[[ 8.5 27.3 51.8]
 [29.3 21.1 64.2]
 [17.5 -2.8 51.2]]
=>
[[ 8.5 27.3]
 [29.3 21.1]]

[[39.5  3.1 -6.0 20.5]
 [84.4 -9.0  7.8 46.4]]
=>
[[39.5  3.1]
 [84.4 -9.0]]

[[ -6.7  42.9 -21.9]
 [-39.0 -72.1  19.8]
 [-16.3 -35.1  11.5]
 [ 34.3  30.6 -23.9]]
=>
[[ -6.7  42.9]
 [-39.0 -72.1]]

[[-61.3  54.2]
 [ 23.8  81.8]
 [-48.2 -71.3]
 [ 86.0  37.0]]
=>
[[-61.3  54.2]
 [ 23.8  81.8]]

[[ -7.8  10.1  18.5  75.7]
 [-80.9  -4.8 -18.8 -23.1]
 [ -4.0 -19.9  43.5  25.6]
 [-46.4  18.8  41.6  10.8]
 [ -7.5  -1.8  32.2  64.7]]
=>
[[ -7.8  10.1]
 [-80.9  -4.8]]

[[ 36.6  52.1  77.8]
 [-41.1  67.7 -14.6]
 [-16.4 -60.7 -71.3]
 [ 11.4  59.4  49.5]
 [-19.9 -61.7 -71.7]]
=>
[[ 36.6  52.1]
 [-41.1  67.7]]

[[ 36.9  10.6]
 [-68.7  28.3]
 [-70.4 -55.2]
 [-67.8  62.9]]
=>
[[ 36.9  10.6]
 [-68.7  28.3]]
---
[[  2.2 -42.4 -15.0  14.6  66.3]
 [ -3.8 -16.3  70.5  -8.5 -21.9]
 [  9.2 -25.3  -2.6 -14.9  41.7]]
=>
[[-42.4 -15.0]
 [-16.3  70.5]]

[[ 48.9 -87.8  48.9  23.2 -22.3]
 [ 53.6 -25.6  53.6  38.1 -42.1]
 [  5.0 -16.2   5.0  46.6 -27.8]
 [ 70.5  -7.9  70.5  34.5 -65.6]
 [ 32.3 -42.2  32.3  35.3 -33.2]]
=>
[[-87.8  48.9]
 [-25.6  53.6]]

[[-36.5  -0.6 -42.3   1.8]
 [-45.4  -3.1 -69.8  -0.3]
 [-37.3 -22.9 -65.4 -14.0]
 [ -5.9  -5.9   8.3   1.7]
 [-35.4 -27.8 -56.3 -15.6]]
=>
[[ -0.6 -42.3]
 [ -3.1 -69.8]]

[[-16.3 -27.2 -67.4]
 [-86.2 -87.8  58.5]
 [ 62.9  84.3  37.4]]
=>
[[-27.2 -67.4]
 [-87.8  58.5]]

[[-57.0 -50.6  50.8  12.4]
 [-58.2 -38.9  42.7  19.9]
 [ 39.4  70.2 -30.5  43.3]
 [ 30.3   7.5 -31.6  27.7]]
=>
[[-50.6  50.8]
 [-38.9  42.7]]

[[ 56.6  -8.4  -4.8  -6.4]
 [-13.3   7.9   1.0   4.4]
 [-33.3   4.8  -6.3 -11.4]
 [ 25.6   4.8  -3.9 -11.8]
 [-68.7 -11.7   7.0  -0.5]]
=>
[[-8.4 -4.8]
 [ 7.9  1.0]]
